In the rows, 128 means zero.
The rows of R fall into 4 groups, and each row is roughly a mix of its group's hidden directions.
R:
[[123 130 157 137 113  92 107 137 135 186]
 [105 187 125 119 146 106 104 145 110 110]
 [111  82 160 155 130 150 104 108 124 156]
 [136 151 116 108 125  84  89 134 171 127]
 [147 142 134 165 170 139 157 124  96 100]
 [109 148 142 161 126 124  89 128  86 161]
 [ 90 118  94 132 120 182 112 126 128 108]
 [111 125 136 123 113 121 192  92 147 129]
 [ 84 122 129 111 134 161 114 141 152 174]
 [141 100 168  98 105 152 157 119 150 150]
 [ 85 103 142 116 151 114 163 136 167 135]
 [ 87  88 131 127 154 122 159 124 161 146]
 [ 94 124 138 117 129  77 149  89 117 110]
 [144 105 157 136 146 157 171 124 162 152]
 [132 150 165 113 108 123 165 151 107  89]
 [172 110  89 107  90 117 108 115 124 127]
 [110 114 110  88 178 163 114 127 128 129]
 [141 175 161 134  92 108 121 131  95 118]
 [113 170 139 134 109  76 136 105 148 143]
 [103 108  65 139 124 112 122 130 128  97]
 [108 193 117 156 145 108 133 117 138 122]
 [129  79  93  99 127 106  91 121 131 121]
 [167 121 153 111 106 110 107 105 150 169]
 [110 117 114 166 133  73 160 129 117 113]
 [112 103 146  94 123 170 138 135  82 124]
 [132 155 106 131 128 115 160  96 138  74]
 [155 133 157 125 156  89 165 154 105 123]
 [100 131 137  73 131 164 116 101 108 123]
 [159  76 129 108 115 166 130 150 118 116]
 [105 110 104 142  92 136  76 121 138 152]
 [ 82 139  92 159 164 119 140 136 132 146]
 [157 128 158  95 117 159 108 110 112  89]
 [151 133 138 110 112 118  90 139 187 136]
 [113 177 142 165 157  93 123 129 130 138]
 [163 149  91 163 142 124 148 123  90 119]
 [ 97 139  95 147 125 123 175 156 100 135]
 [120 145  86 153 134 176 138 128 117  95]
 [122 162  92 154 103 135 144 158  92 120]
 [146  95 129 135 134 144 119  86 142 179]
 [174 139 129 101 110 129  97  97 163 133]
 [ 83 115 125 154 153 110 150 123 174 123]
 [170 114 132 176 103 121  92 139 136 125]
 [ 99 172 100 112 169 139 118 124 101 128]
 [ 98 160  98 138 146 114 121 142 150 175]
 [155 142 132 155  97  82 117 147  95 135]
 [163 109 133 190 127 153 136 136 129 143]
 [117 147 166 101 129  86 140 137 155 161]
 [137 118 154 146 160 114 166 130 167 161]
 [145 153 140 156 104 128  71 112 106 121]
 [140 102 153  95 106 114 139 165 156  97]
 [140 145 148 119 139 178  75 126 122 135]
 [ 82 144  80 141 107 126 106 150 141 136]
 [136 124 159 103  71  97 134 120 130 147]
 [122 151 163  68 142 118 139 117 106 131]
 [161  88 129  79  96 126 134 115 134 118]
 [132 173 156 148 136  79 129 116 139 150]
 [102 139  89 120 132 172 110 114 117  90]
 [126 180 173 110 111  99 130 142 126 127]
 [132  93 146 165 131 113 122 174 162 131]
 [142 137 144 165 129  84 146 164 159 126]
 [139 127 173 105 154  98 161 137 131  96]
 [149 124 144  99 141 133 148  82 125  82]
 [ 90 106  73 118 141 142 128 117 143 103]
 [154 133 115  70 141 149 137 129 137  91]
 [116 115  92 114 148 179 158 153 125 138]
 [146 129 155 109 145 149  77  88 134 119]
 [137 113 161 171  81 106 134 119 128 148]
 [118  84 145 112 112 118 156 166 158 110]
 [139  80 160 114 130 144 118 123 166  97]
 [115 106 101 134 116 142  72 115 148 159]
 [147 128 143 171 129 114 152 112  90  90]
 [ 96 120 103 121 108  86  92 139 140 158]
 [104 139 148  77 129 151 103 140 110 161]
 [106 166  91  89 117 126 113 122 100 149]
 [162 164 152 142 111 119  88 115 100 111]
 [119 139 111 155 122 120  67 112 137 159]
 [160 121 165 125 139  87 160 102 123 106]
 [105 164 133 135 147 132 172 123 173 140]
 [165 158 122 148 109 113 143  84 152 107]
 [111 111 128  86 114  78 110 158 126 140]
 [ 93 155 104  93 106 163 122 120 124  99]
 [187 149 125 141 134 129 103 107  98 109]
 [129 105 114 160 170  84 110 106 140 137]
 [142 134 152 149  96  88 107 134 132 173]
 [158  87 139 125 112 151 116  86 103 148]
 [ 99 106 155 140 152 116 100 135 174 104]
 [144 101 138 174 129 157 130 149 165 105]
 [141 142 168 119 135  79 122 158 126 158]
 [140 135  82  75 133 123 117 114 113 101]
 [134 121 170  82  86 119 113 114 125 142]
 [125 116 158  81 109 169 153 140 144 138]
 [124 106  84 149 151 175 140 138 125 104]
 [ 86 111 146 171 110  98 129 106 147 139]
 [ 93 131 122 105 110 163 110 143 138 177]
 [110 132 138 109 118 152 174 118 106  80]
 [156 116 118 113  88 127 181 148 127 110]
 [145  76  96 143 158 150 122 106 137 113]
 [155 160 119 116 133 151 134  72 122 101]
 [101 114 109 181 146 119  98 107 139 150]
 [118 173 104 133  79 140 129 126 104 102]
 [144  85 162 105 149 102  99 131 128 152]
 [125 112  86 164 157 128 118 166 151 114]
 [117 143 137 160 159 132  70 104 132 128]
 [143 156 152 164 132  80 140 113 142 153]
 [162 114 130  99 102 125 170 120 160 101]
 [136 158 129 138 103  83  91 132  92 122]
 [173 156 134 110  94 104 104 149 112 143]
 [117 140 146 116  72  79 124 130 134 131]
 [161 158 124 136 145 117 149 187 120 131]
 [131 131 166 119 150  85  96  98 139 149]
 [144 118 175 128 166 103 102 107 138 153]
 [156  75 134 128 109 133 135 161 155 105]
 [136 191 146 152 124 131 162 135 122 140]
 [143 145 158 113 138  96  84 154  96 135]
 [138 142 150 106 118  78 114 116 124 174]
 [121 151 137 124 154 122 163 184 145 146]
 [161 122 120 114  73 128 122 109  94 149]
 [132 148 120 129 139 116  98 111 112 193]
 [ 87 147  98 156 116 167 139 106 125 107]
 [117 153 189 121 140  99 114 115 146 143]
 [108 172 146 116 136 155 162 107  92 128]
 [104  98 125 108 107 149  83  92 142 142]
 [117 119 196 121 145 120 143 145 115 151]
 [121 115 135  87  96 108 100 118 161 162]
 [136 119 104 150 143 125 159 191 125 132]
 [ 97 105 136  97 154 139 145 129  76 120]
 [146  92 105 120 144 135 142  99 115  76]
 [103 101 118 157 179 120 154 125 152 116]
 [ 89 144 141 165 158 123  86 111 126 136]
 [159 138  95  96 150 143 128 171 103 119]
 [ 94 147 167  98  88 121 139 151 132 140]]

Each list below has one row that fits no group; the rest each fit one group, if only roughly. Name that row.
    Z907: [ 95 137 140 117 158 154 126 111 130  72]
    Z187: [101 108 188 127 104 120 119 119 126 157]
    Z806: [126 133 114 166 149 152  84 144 104  98]
    Z763: [167 146 118 143  88 111 162  99 127 148]
    Z880: [108 159 118 130  77 109 148 136 149 160]
    Z649: [126  97 101 128  82  89 145 154 119 125]
    Z51: [ 87 140 147 126 138 113 152  85 162 111]
    Z827: [ 96 116 106 134 177 166 140 136 136 152]
    Z128: [136 121 154 148 165 101 150 110 134  81]
    Z153: [111 155  83 152 111 153 105 160 145 135]
    Z448: [134  94 114  94 125 120  97 112 174 149]
    Z239: [181 116 129  91 110 103 111 119 139 102]
    Z377: [165 109 155 113  78 116 148 152 127 117]
    Z474: [130 136  78 136 138  82 132 149 160 120]
	Z880
    Z606: [149 145 169 110 117 122 103  75 130 133]
    Z331: [167 168  98 162 120 127 140 125 120 159]
    Z248: [115 124 144 176 174 133 115  98 124 148]
    Z283: [146 105  98 160  93 139 163 147 104 142]
    Z851: [ 76  99 155 149 144 141 144 119 137 156]
    Z716: [127 140 118  80 137 124 171 141 146  91]
    Z315: [112 144 132 153 156 143 183 134  93 129]
    Z452: [143 117  87 108 124  96 134  91  90 122]
    Z419: [161 138 109 128 147 128 141 148 163  75]
    Z169: [111 160 100 112 104 136 119 126  80  96]
    Z675: [127 164 151 123 137 148 142 171 159  96]
    Z492: [137 112 147 135 173 179 130 101 144 128]
	Z169
    Z450: [150 121 128 103 104 139 117 179  85 124]
    Z269: [147 120 171 109 139 106  79 119 105 142]
    Z311: [ 89 116 113 145 179  98 134 111 142 114]
    Z308: [114  83 112 158 128 155 104 148 160 111]
    Z603: [ 94 143 185 101 119 128 116 128 144 152]
    Z242: [ 75 139 163 131 147 116 105 101 146 142]
    Z253: [137 124 123 128 132 199 126  98 109 132]
    Z439: [151  97 130 130 111  74 150  94 124 119]
    Z888: [ 92 106 111 155 157 129 180 129 129 127]
    Z150: [113 148  78 132 106 110 123 164 104 106]
	Z311
    Z358: [145 156 180 155 141 106 125 102 104 122]
    Z756: [ 97 157 113 166 109 128 127 169 157 130]
    Z804: [134 102 142 121 125  65 123  92 135 119]
    Z344: [ 91 107 109 144  97 133 148 154 124  84]
    Z282: [115 199 131 107 118 147 136 129 133 143]
    Z301: [122 117 104 172 169 101 147 102 133 145]
    Z305: [178 119 101 149 132 142 108 103  93 143]
    Z436: [144 122  92 158 133 147 141 112 184 132]
    Z100: [120 160 127 153 110 124 110 155 177 157]
    Z522: [167 181 128 141 136 100 108 136 124 105]
    Z258: [110 127 124  91 160 143  84 155 102 140]
    Z424: [147  95  96 163 115 124 168 128 154 141]
	Z436
    Z664: [137 155 138 154 171 163 163 109 126 117]
    Z961: [153 142 135 158 123 179 140 101 103 151]
    Z351: [156 126 134 152 150  81  92 136  99 135]
    Z511: [ 91 149  90 169  98 150 125 133 136 131]
    Z964: [101 161 133  77 116 107 143 154 105 130]
    Z557: [117 142 134 107 113 132 129 180  87  98]
    Z625: [137 168 118 156 117 152 104 149  86 107]
    Z213: [109 149 119 134 149 113 174 128 124 180]
    Z243: [170 180 113 132 135  92 127 124 113 142]
    Z476: [135 139 141  87 153 117  80 151 156 123]
    Z125: [143 124 105  94 137 122 137  79 132  85]
    Z743: [153 178 116 101  97 119 111 131 116 159]
    Z409: [117 152 113  72 146 131 139 147 107  95]
    Z766: [104 157  79 137 122 142 122 151 106  94]
    Z62: [139 101 154  84 109 131 109 168 107 138]
	Z664
    Z421: [102 152 132  97 168 173 113 131 140 116]
    Z408: [ 87 147 128  84 138 126 154 150 163 130]
    Z110: [143 165 156 142 150 162 166 135 102 126]
    Z121: [111 173  99 145 135 132 165 167 134 124]
    Z779: [171 107 107 138 118 116 120 171 158 105]
    Z941: [165 138 103 117 155 155  97  91 138 111]
    Z989: [117 115  82 174 147 133 136 152 110 153]
    Z85: [132 190 141 104 125 142 131 166 116 128]
    Z720: [125 107 130  94 133 161 128 118 145  70]
    Z972: [153 114 134 139 149 193 123 114 111 110]
    Z246: [155 128 103 122 117 121  77 135  84 112]
    Z500: [108 116  78 114 122 121 122 177 111 110]
	Z246
    Z993: [105 152 134 125 128 177 124 120 104  81]
    Z671: [153  98 143 150 144 139 176 155 142 151]
    Z495: [ 95 142 179 102 121 118 139  89 135 121]
    Z33: [147 114 177  89 141 107 131 114 114 158]
    Z637: [124 113  81 158 143 129 150 153 116  88]
    Z736: [142 175 121  88 115 145 104 102 145 147]
    Z442: [145 171 159 156 111 104 111  94 115 136]
    Z895: [139  82 137 114 156 115 138 177 133 149]
    Z538: [120 117 106 110 118 101  93 122  93 174]
    Z54: [100 116 119 193 142 139 149 121 126 108]
	Z993
    Z841: [130 180 122 172 162 139 118 124 116 113]
    Z352: [115  92 113 120 128 159 124  72 152 125]
    Z290: [140 101 102 161 132 178 150 152 129 145]
    Z591: [102 159 149 121 140 126 124  80 105 164]
    Z795: [164  90 146 104 143 142 113 162 150 106]
    Z638: [118 109 173 146  98 118  98 157 107 150]
    Z176: [112 169 112 167 119  83 140 143 141 125]
    Z318: [ 86 121 118 163  87 128 146 153 103 121]
    Z955: [136 152 130  78 138  77 125 148 123 143]
    Z812: [146 148  78 111 136 123 144 116  79 121]
	Z290
    Z820: [130 145 115 153 161 187 110 139 111 130]
    Z484: [157 179 136 134 124  91  90 127 130 123]
    Z739: [110 109 172 106 146  76 132 140 123 138]
    Z502: [140 117 129 127 133 126  99 186 145 167]
    Z151: [134 132 134 174 111 121 111 104 107 178]
    Z618: [120 134 117 138  80 132  68 126 130 118]
    Z693: [134 163 137 154  97 153 141  78 123 121]
    Z416: [135 148 177 114 155 134 150 111 162 155]
    Z122: [152 128 139 121 106 143  77  81 135 123]
    Z31: [151 175 140 139 121 121 124 158 123 176]
	Z122
    Z758: [150 111 142 111 100 175 101 118  96 109]
    Z42: [141 123 153 144 103 129  98 138 164 178]
    Z976: [158  92  89 103 142 110 102 155 130 114]
    Z396: [ 95 172 164 105 123 103 145 108 138 140]
    Z499: [140  96  87  97 141 136 107 166 113 111]
    Z71: [118  78 112 150 143 100 122 103 164 138]
    Z109: [155 116  92  99 136 112 165 108 135  93]
    Z369: [ 89 175  96 119 128 112 106 116 129 101]
    Z909: [156 114 130 127 195 131 131 106 145 141]
    Z810: [135 118 106 105 109  92  82 114 163 132]
    Z400: [176 109 123 116 149 159 145  94 101 136]
    Z839: [157  88 136 151  99  97 147 152 116 151]
    Z657: [144 183 113 116 136 156 164 120 113 109]
    Z695: [104 147 169 158 110 130 125 104 138 171]
    Z816: [147 140 134 156 118 148 178 171 135 141]
	Z109
